Turns in one plane each, and the order they were made in; the first pair answered:
X:
[  8  -2  10  22  17   8  -3 -12 -15   0  -5  16   6  29  -4 -11  23 -12
  -7 -28  -1 -30   8  -6 -29  20   9 -12 -13  10 -10   0  10 -15  14 -19
  -2  -9 -22  -9  -1  34 -12 -13 -15  13 -18 -18   7 -20  -9  -6  31 -15
  35   4  -1] |-> [  5   6   4  21  17  33 -11  -6 -24 -13  -2  -2  -1  20   4 -14  20  -3
  -9 -20  -4 -17  -5 -19 -16  15   5  -2 -33  30   3  15   3   0  10  -4
 -35   4 -12  -4  13  29 -19  -4  -9  12 -17 -23   3 -15 -22 -14  30 -13
  24   4   7]
[ 14   0   0 -44 -26   4   3  54   2 -13   3 -18 -23  -3   6  11  -5 -19
 -35  32 -16 -18 -15  25  17  24   7 -11 -21 -28   9 -12   2   1   7  24
  23   4 -13   0  25 -25 -23   8  33  16  17  17   4  40   5  -4 -41  10
  -7 -30 -10] |-> [ 20  -2   2 -38 -25 -10   9  47  10  -5   3  -4 -17   8   2  13  -5 -20
 -33  21 -16 -29  -2  32  -1  26   8 -19 -14 -36   2 -22   7 -14   9  13
  42  -6 -18  -3  18 -21 -18   8  30  18   8  18   6  38  10   0 -46  11
  -1 -29 -11]
[-15   5  -6   4   3   5   2 -10   1  12  -4   1   7 -11   4  -4  12 -10
  11  19   7   9  16  -5   4  -2   0  28  -1   3  18   9   1  31  -3   1
   4  -7   9  -4 -14  15 -12  10  -6   2   4  -4   9  -7   6   3  15  -3
  -9 -14  -8] |-> [-12   1  -4   6   3  -4   5 -15   4  18  -3  10  11  -4   1   0  13 -13
  12  12   8   3  23  -1  -4   0   1  25   5  -4  14   2   5  21  -3  -6
  16 -14   5  -6 -20  17  -9   9  -8   2   0  -2  10  -8   9   6  14  -3
  -5 -15 -10]
V:
[ 10 -12   3 -11  -3  12  -2   8   2  -5   3 -16 -12 -15   2  -1 -12   4
   1   6  11  -2 -13  -4   7  -1   8  -2   4  -6  -2   2  10   0  -3  17
 -14   8  -1   3  15 -12  -2  -4  15   8   3   3   4   7   0  -6  -4   1
 -10  10  -4] |-> [ 20 -14   0 -10  -3   2   1   4   8   0   6  -8  -7  -6  -2   1 -14   7
  -1  -6  10  -8  -4  -1 -10   0   6  -9   6 -13  -6  -5  16 -14  -5  11
  -1   1  -4   1  12 -12   2   0  13  10  -8   3   5  10   4  -5 -10   4
  -9  10  -6]
[-27   2  -2  37  -4 -38   0 -20  -5  29  12  19   9  22 -10  10   4  -2
   6 -24   6 -30  27  -8 -12   5   9   9 -12 -14 -16 -12  -1  -9  18  -6
  38   3  -1   1  -5  27 -12 -15  -4 -24  -1   5  15 -31 -12 -21  -4  -7
  17   4  12] |-> [-48   5   0  32  -4 -18  -6 -11 -18  19   3  -2   0   2  -2   3   8  -7
   9   4   5 -16   7 -15  26   4  13  29 -16  -1  -7   3 -13  22  23   6
   9  18   5   6   2  27 -22 -23  -3 -30  21   1  15 -39 -21 -22  10 -12
  13   3  15]
[  2 -17   3  -2  13   0   3  -3  10  -8  -3  14   3   9  -8  -3   3  10
 -23  11   7  -9 -19   7  18  20  14  24   0  18  12   4  16  20  22 -17
  14   1   7   6 -26 -16   4  -1  21   6  18   1  -3 -34  28  19  32   8
  24  -8  -9] |-> [  9 -11  -4  -5  11  18  -4   0   5 -16   4   2  -3   6  -3  -3  -5  21
 -29   9   6   2 -25  -5  20  14   6  27 -17  30  21  13  17  26  14  -5
  -9   8  14   8 -14 -23   4   9  28   8  13  -1  -7 -24  20  11  25  11
  14  -5  -5]
P:
[-20   7   2  25   8   8  11 -14  11  20  -7  11  21   9   3   3  17   0
  -3   4  -6   7   8 -15   5   6  14  -4  -5   6 -11   5 -16   7  19   1
  -5   9  11   1  12   6 -15   6 -14 -16  -4  -5   1 -18 -14   0   4   1
  22   1  -6] |-> [-21   1   3   6  -1  12   0   1   3  13 -13 -11  10 -13   3  -3  12  -5
 -10  26   0  16 -10 -10  28   1  13   2   7  -5 -10   7 -13  18  14   9
 -10  15   8   5  15 -10 -17  -4  -6 -12  20   1   5  -7  -9   4  11  -4
   6   6  -8]
[  3  -8   3 -17 -15 -20   0   1   9   1  -3   5  -1 -14  -3   0  -7  -6
   1   3  12 -11   5   3   0   1  -1 -11  20 -23 -14 -13   8 -12   1  -2
  19  -7 -13   4 -14 -11   3  -4   3   4  14   7   7   9  17   4   8   4
  -5   3  -8] |-> [ -2   4   0  11  -2 -10  10 -14  17   3   4  26  11  11   0   6  -1   6
  12 -18   0 -14  20 -11 -17   5   4 -11  -7   4 -10  -7  -1 -12   8  -6
   7 -10  -3   1 -12  13   1  12  -5  -4 -13  -4   3  -7   5  -5   0   7
  13  -4  -2]
[  1  11   6  -1  -6   2   7 -14  11  11   5   2  -6   7   3   5  18   8
  -9   1  -6   6   3  -8  -1  14  -3 -14   4  -3   2   3   4  -1  -3  -3
  11   5  -4 -11  -5  15  11  -1   4  -4 -12  -1  -6  -4  -6  -3  -2  -5
  14   7  -2] |-> [ -3  13   7  -3  -6  11   3 -12   5   7   4  -6 -11   1   6   3  18   9
 -10   9  -7  12  -4 -12   9  12  -5  -8   0   3   7   8   1   7  -3   2
  -2  10  -1  -9  -2  13   8  -1   4  -4  -7  -3  -7  -4  -8  -4   0  -5
  11   6  -1]
Q:
[ 37 -10  -5  -1 -20  -1  -5   1  20   0   2  -9   0   8   1  -7 -20   4
  -5 -25   8  -8  12   3 -43  -9 -20 -21  -3  -7 -10  -1   2 -26  -7  -3
  22  -5   3   8   3 -15  13   7   2   4 -12  -2  -7  26   3   8 -18   5
 -19   9   6] |-> [ 10  -7   6  18  -7 -12  10 -11  25  12  -9  17  13  22  -2  -3   0  -9
  12 -22   3 -22  23  10 -39   4  -5 -18   3  -2 -20  -4  -8 -19  12 -17
  36 -11   0   5 -13  14  10  -4 -15  -7 -10  -8  -4  -4   4  13  -4  -1
   9  -1   4]
[-24 -13  32 -11  -5 -28  -2  12 -15  23 -22   8  16  -8   6  -4  23   0
  -1  -6  20  -8  -2   5  10   1  13  19  13 -11  -8 -13  -5  10   2 -26
  25 -19   6 -11 -14   8 -14 -14  -3 -12  22  -4  -5 -23  16   8   0   3
  14  13  -6] |-> [-33  -7  31 -10  -6  -6  -7  16 -22  14 -22  -6  10 -16  15  -6  24   4
  -2   6  17   4 -12  -6  28  -1  12  30  -1   7   2  -1 -12  28   3 -14
  -4  -7  15  -7  -4   7 -21 -10  -1 -13  26  -9  -9 -25   7   3   3   3
   8  12  -2]
[  4 -27  10 -20 -12  -2  -3   4  14  29 -21 -22 -10 -29 -16   2  20 -24
  11  12  -9  -8  -1  12 -18   5   1  -4  36 -28  -1 -17  -8 -22  17  -1
  22  14  -1 -29  -9  -1   3 -14  10 -11   2  16  -3   1   2  15   8   4
 -11   7   6] |-> [-13 -23  13 -10  -6   5   1   0  12  29 -25 -17  -7 -27 -13   3  30 -27
  20  19 -13  -7  -1  10  -6  10   7   6  31 -15  -1 -11 -19  -8  26  -1
  14  18   2 -28 -11  13  -3 -17   2 -18   6  10  -3 -15  -3  14  16   0
   0   1   8]
[ -6  -2   3   6   7 -23   7 -12  20  16   2  24  -1  10 -10   0   8 -14
   3   2   5 -26  12  10 -15   8   7 -14  12  -6  -8 -21  -4  -9   8 -14
  22 -18  -5 -10  -6  11   7  -3   1  -8  -2   6  -3 -14   5  12   0   0
  16 -12  -4] |-> [-27   8   5  15  12   2   5 -10  11   6  -3  15  -3   4   0  -3  14 -11
  11  17  -1 -15   1  -2  10   9  11   4  -5  21   4  -4 -20  19  16  -5
 -10  -4   6  -6   4  21  -5  -3  -1 -18   5  -3  -6 -26  -8   5   9  -4
  20 -17   2]
Now pairs of rows:
Each pair is two turns apart.
[  7  -4  -2   8 -19 -29   9   7   5  30  -4  18  17  30   0  13   1  -4
  -7 -29  -6  -7  14  24 -18 -10  -7 -27  -8  -6  -1 -22   5  -9  18  19
  18  -7 -13   4   5  -8  21   9  17  11 -11  -6   5   1   6  -1  -9 -12
  12  -4   5] |-> [-20   8  -1  22 -11  -1   9   6  -3  21  -8  12  17  26  11  11  12  -2
   4 -14 -14   2   6  10   8  -8   0  -8 -30  25   9  -4 -14  22  28  29
 -17   7   0   7  15   8   9  11  12   1  -7 -15   1 -17 -10  -8  -2 -15
  20 -10  12]
Q, X
[ 23 -13  -7 -13   1 -12  -7  13  -1  -1  -7 -12 -17   3   9   3 -19   3
  -3  -5 -15   7  -5  12 -10 -18 -14 -12 -23   6  19  -4  16  11   9   5
  -1  -2   3 -27   3 -13   1  20   6  -6  -4  -2   1  12   3 -15 -13  12
   0  21 -13] |-> [ 18 -14  -2  -4   5 -25   1   4   5   9 -10   5  -8  15   4   5 -12  -3
   3 -11 -16  -3   6  20 -19 -12  -7 -16 -16   1  11 -11  14   5  16  -6
  18 -10  -3 -30  -7   0   4  16  -1  -9  -7  -2   3   1   8 -11  -9  12
  13  17 -17]
P, Q
[ 15 -18   5 -16  -8  -6 -21  -1   7 -19  -8   2   8 -18  15 -27   0   7
 -11  -2  25   0  -8  14   0  -1 -10 -12  22 -17   6   1  -2 -19 -42  -5
  24 -19 -11 -12  22 -42   4  -3  12  12  12  14   8  26  11   7  11 -13
 -40  -7  -1] |-> [-32 -10  19  15   9  -4  -2 -16   8 -10 -24  28  23  -4  18 -25  31  -8
  18  12  15  -9  -1  15  22  15  10   5  20   5   2   8 -25   8 -13 -17
  21 -19  -7 -17   8   2  -7 -16 -10  -9  20   0  10 -21   4  10  32 -21
  -2 -23   0]
Q, Q
[-21   0   3   0   0 -11   0   3  -4  -2   3  -1  11  -9   2   3   5  -1
   5   1  -8  -9  -1   3  32   6   1  -3  10   1  -8   0   0  11  13 -11
   4  -7   3   2  -3   1  -2  -7   0   3  17  -2   0 -15  14   5   2  -4
  11  -7 -17] |-> [-22   2   0   1   0   1  -2   6  -8  -7   3  -8   9 -10   7   4   4   5
   5   2 -10  -2  -4  -5  36   3   0   2   1  10  -1   6  -4  18  11  -6
 -11  -3   8   4   3   0  -3  -2   3   2  16  -4  -1 -14   8  -1   1  -4
   7  -7 -13]
P, Q
[ 29   3 -10 -40  16  -3 -12  17   2  14   4  -9 -18  -3  -6 -23  22 -20
 -21  21  18 -12  20 -14  39 -12  37 -12  -5 -47 -20 -18  28   0 -15  11
  22  29 -30   1 -10 -13  -4 -28 -16  -3  10  23  19  19  18  53  38 -23
   0   3 -27] |-> [ 37   3 -11 -42  13  -4 -15  18   4  11   7 -11 -19  -2  -7 -23  18 -17
 -25  16  18 -11  20 -16  30 -13  34 -14  -9 -50 -20 -20  30  -5 -18  12
  21  28 -29   1  -8 -18  -3 -25 -13   1   4  24  18  25  18  51  32 -22
  -5   6 -27]
V, Q
[ -8 -18  20 -22 -10  -5  -1  25 -10  27  17 -41  -7 -22 -32 -30  -8  -8
  19  31 -10 -17 -35  12  23  -9  -6   9  26 -10  10   0 -10  14  12   7
  -4   5  -5   7   0  -2  -2  -8   6  -3  22  13  -3  16   2  11   2  -6
  -1   6  -4] |-> [ 18  -5   8   8   2   1   8   4   7  34  40 -12   8  20 -31 -18 -14  17
  19 -20 -21 -26  -4  -5 -33 -10 -12  -7 -11  14  15  -3  -6 -16   8   2
  -7  -6   3   3   8  11   5  27   2  -2 -36   4 -13  18  -9  -3 -27   7
  10   4   6]
P, X
[ 20  -6   7 -11  -5 -17   2  14   2  -1   6  -3  -1   6  -5  -2  -6   2
 -12 -12   4 -15   0  22 -19  -1  -8 -11   7 -22  -4 -12  16 -19  -4  -5
  29 -13  -7  -1  -5   0   5  -3   1   4   3   8   5   7  10   5 -10   4
  -6   7 -16] |-> [-12  -5  15  -9  -2  -6   2  17  -9  -5  -9 -10  -3  -9   1  -6   8 -11
   1  18   3 -10 -14  22  21   5   2   8  13 -10  -2   1   0  11   9   0
  14  -3  -3   2  -6  12  -5 -20  -6  -8  31   4   7 -14   4   8  12  -6
   2   1 -16]
V, Q
[-12  24 -10  22  15  15  -2 -23  10 -15  28  16  10  14  12   0  -1  14
  14 -13   1  11   6  -8   8   8  -9  10 -41  30   2   8   5 -11   5  -2
 -30 -11   6  -9  -3  13 -12  27  18   2 -21  -2  12 -18 -40 -33   8   3
  25  24  20] |-> [-30  16   2  22  19  -9   8 -26  14  -3  15  34  17  14   4  -3  13  -6
  25  -3   5  -4  12  10  18  18   3  10 -14  14 -12  -3   2 -10  18 -17
   1 -20  -3 -13 -22  26 -10   4   7  -3  -4  -1  18 -37 -29 -21  26  -5
  42  18  12]
V, V
[-15  -7  -6   2  27  29 -26  12 -13 -16  15  -7   0   6   3   7  20 -11
  -7   2  -6   8  -5 -18 -11  -2   7 -19 -30  12   6   1 -19  16  11  16
 -36  17   6   7  -1   1  -6   4   5  -4   4   6  26  -1  -5  16 -13  32
 -25  25 -11] |-> [  2 -16  -3  -2  23  -2 -20   8  -1  -2  16  12   7  16  -8   9  18 -16
 -10 -15   0  -8  12  -1 -38   3   7 -37  -9 -16  -9 -18  -5 -12   9   0
   6   0  -7   2 -14  -2   6   0   3   2  -3  13  30   5  10  24 -19  33
 -21  28 -18]
Q, Q
[ 19   0   2  -5  14   7   2  -7 -12 -11   0  17   9   7  18  13  11 -16
  11 -15  22   5 -16 -18  19  11  -1 -15  20 -27   7  29  -7  -3  -7   8
   4  10   5 -20  -2   6 -31   5  -4 -43  22  -5 -27   6   0  17  27 -23
   3   1   3] |-> [ 34   3  -5  -8  12  12  -2  -4 -11 -15   8  12   7   9  20  15   2  -7
   3 -25  23   9 -15 -24   7   6 -10 -21  12 -25  12  29  -2 -11 -15  13
  -2  12   7 -20   3  -3 -28  14   3 -37  11  -4 -28  18  -3  12  17 -18
  -7   6   6]
Q, V
[-21  -2   8  14   9 -22  12 -12   1   9  -7  22   5   8  -9   4  12 -10
  15  -4  -1 -16   8   5  -7   6   7  -4  15 -10 -13 -10 -10  -3  12 -19
  22  -9  -2   2  -7  12  -6  -3  -7   0  -1  -7   2 -13  10   3  11  -2
  24 -11  -5] |-> [-26  -6   9  -6   0  -8  -3   4 -12  -3 -13  -8 -10 -20  -4  -4   6 -15
   9  24   5  -2 -15   3  25  -1   3   8  22 -13  -5  -1 -11  19   6  -3
   3   5  -1   8   2  -6 -13 -13   1   2  24  -2   3  -2  10   4  20  -7
   6  -6  -5]
Q, P
[  3   4  -5  -8   9  25 -21   8   7  16 -11   4   1   4  -3   5 -15  11
  19 -11   3 -33  19 -21   5  -9  -7  17 -19  21   9   4 -19  21  -2  18
 -34 -15  24  -6   4  34  10 -12  -1  -4   6   2  19  -4  13   2  -4   5
  -6   6  27] |-> [ 12 -11   1 -27   1  -3 -23  14   9  23 -18   4  -1  -5 -14   3 -18   0
  12  -7  13 -42  19  -1   3  -9  -8   5  12 -14  -4 -11  -7   6  -5   7
   1 -25  10  -8  -8  20  19 -27   0   3  20  13  25   6  31  14   2   4
 -11  10  16]
P, X
[ -1  12   3  11   8  -5  26 -11  12 -21   0   4  24  25  -1 -16   8   9
  11  -2   7   1   6  12 -22   8  16 -11  -1  -5   5   4  16  -4   5  13
 -14  29   3 -19   1  13 -22  23   4   9 -24  -4  14   8   1   9 -36  -2
  15   0   0] |-> [-11  14   5  14   9   2  27  -9  10 -23  -4   2  25  20   1 -18  13   7
  16   7   6   3   1  10  -9  10  19  -5  -2   2   7   9  11   7   8  15
 -21  33   5 -18   2  16 -27  20   2   6 -17  -6  14   1   0   9 -31  -5
  18  -3   0]
V, X
[ 21 -14  -2  -2 -16 -20  -1  20  -1  -9   7 -16 -21  -8   4 -16  -4   5
  -8   4   6   1 -13  -3   3  11  -4  -4   7 -31 -13   7  16  -9  -7  -1
   7  -1  -4  -3  -1  -4  -8  -7   4   7   7   7   7  10  12   8  16  -4
 -15  24   5] |-> [ 18   1  -9  20  -7   3   2  11   3 -13  18 -10 -16  10  12 -11  -3  19
  -4 -12  -3   7  -6 -22  -6  10  -5   0 -26   1  -1  20   7  -4  -5   5
 -21   5   9  -3  10  10 -12  13   2   2 -19  -3  -3   2  -3  -5   5   3
  -8  21  15]
P, X
[  2  -5  12   6  19  -1   5   2  21  16 -20  12   5  16  -2  15  16 -17
 -14  -3   9  -7  13  13  -9   5  -8  -9  18 -19 -10   0  20  -2 -20   0
  18 -17 -12 -20 -35 -14 -14   3  -8  21   9 -21 -15 -16   2  12   1 -10
  -4  -8 -33] |-> [-14   7  10  19  26  28   4   0  15   7 -18   5   3  17   8  15  20 -10
  -8   5   0   5   6  -4   6   5  -6   7 -10  14   4  20   6  23 -14  13
 -22  -4   2 -16 -24  -3 -24  13 -10  13   4 -31 -21 -26 -15   2   3 -11
  -1 -13 -24]
P, X
[-14 -19  18  13  10  17  20  -2 -18 -14 -25  23  14 -18 -10   7   0  -2
  39  11  15  -1   9 -32  14 -25  30  23  -9  11  27   9 -18  32   9   2
   9 -13  26  -6   9  -9  17 -25 -14 -25   7 -15  11 -22 -36  12 -25 -25
  30 -35  11] |-> [ 29 -19   3  -2   0  25   5   5 -15 -22  -5   7   6 -18 -11   9 -25  21
  17 -13  19   8   9 -41 -18 -38  12   7 -24   4  36   5  -1   7 -16  12
   2 -14  27  -2  23 -41  27  -3   4 -10 -17  -8   7  17 -37   2 -51 -12
   2 -23  15]
V, Q
[ 15   8  17  10 -37  -8   5  13  12 -27  -2  16  19 -12  -7 -19 -62  -9
  22   5   4 -26 -19 -38  -4   3  -6   3 -27  14  16 -15   2  -2   0  21
  -6  21  17 -20  28 -11   2  28  11  10 -16  30  -4 -12 -44  11  12 -10
  -4  34 -19] |-> [  8  11  19  19 -32  -8   9   9  15 -24  -3  25  24  -4  -6 -18 -57  -9
  28   2   1 -31 -15 -40  -5   7  -3   4 -31  20  15 -15  -1   0   5  18
  -5  21  19 -22  26  -2   0  28   6   7 -19  27  -4 -20 -47  10  13 -10
   4  29 -19]
V, P
[ 19   2  -5 -19  21  44 -11  17  -4  -6   3 -22   5 -13  19  14 -13  12
  -8 -14  11  13   5 -23 -11  -7 -10  -6   6   9   3  22   4  -1   1  21
 -25  15  11 -23  24 -17  11  10  33   8   0  -8  13  33 -10 -11  -7  -3
 -24   4  -2] |-> [ 20   5  -4   2  29  36   1   0   9   5   7   6  18  12  14  21  -8  15
   1 -36   5   0  27 -23 -35   0  -6 -14  -1  15  -2  16   2 -16   9   9
 -10   4  11 -29  16   3  14  18  24   4 -23 -14  12  20 -11 -13 -15   2
  -7  -1  -2]
Q, P
[ 23   7 -13  11  19   7 -14 -11  17 -11   1 -11   2  11  10  -8   3  10
  12 -15 -19   5  20 -20 -27  10  15  -3 -22  26  29  16   6  14   9  12
 -16  -6   0  -5  27  19 -10  19  -1  17 -31  -2   0 -27 -13 -12   6 -16
   6 -11  -9] |-> [ 14   8 -10   7  19  12 -16  -7  11 -14  -3 -18  -1   2  14 -11   5   5
  13  -1 -18  10  12 -21 -10  10  19   5 -21  30  30  21   1  27  11  16
 -24  -1   2  -4  26  19 -15  13  -1  13 -19  -2   1 -31 -15 -11  13 -19
   6 -13  -9]
V, X
[  8  -2 -25  13 -20   1 -39  23 -21 -13 -13  14  18   5   9 -25   0 -10
 -18 -17  -6 -36   2 -20  -1 -12  -7  10  11 -18   2  23  14  12 -20 -12
  21  -8 -13  -9  17 -30 -12   4   7  19 -27  -9 -28 -11  36  -1  -5 -20
 -12  17 -11] |-> [  5  -2 -26  12 -21   5 -41  25 -23 -15 -14   9  14   1  10 -27   1 -11
 -18 -12  -4 -32  -3 -19   6 -13  -8  12  12 -17   6  27  13  17 -21  -9
  16  -5 -11  -8  20 -33 -13   1   9  18 -21 -10 -28 -10  36  -1  -2 -21
 -14  17 -11]
X, X
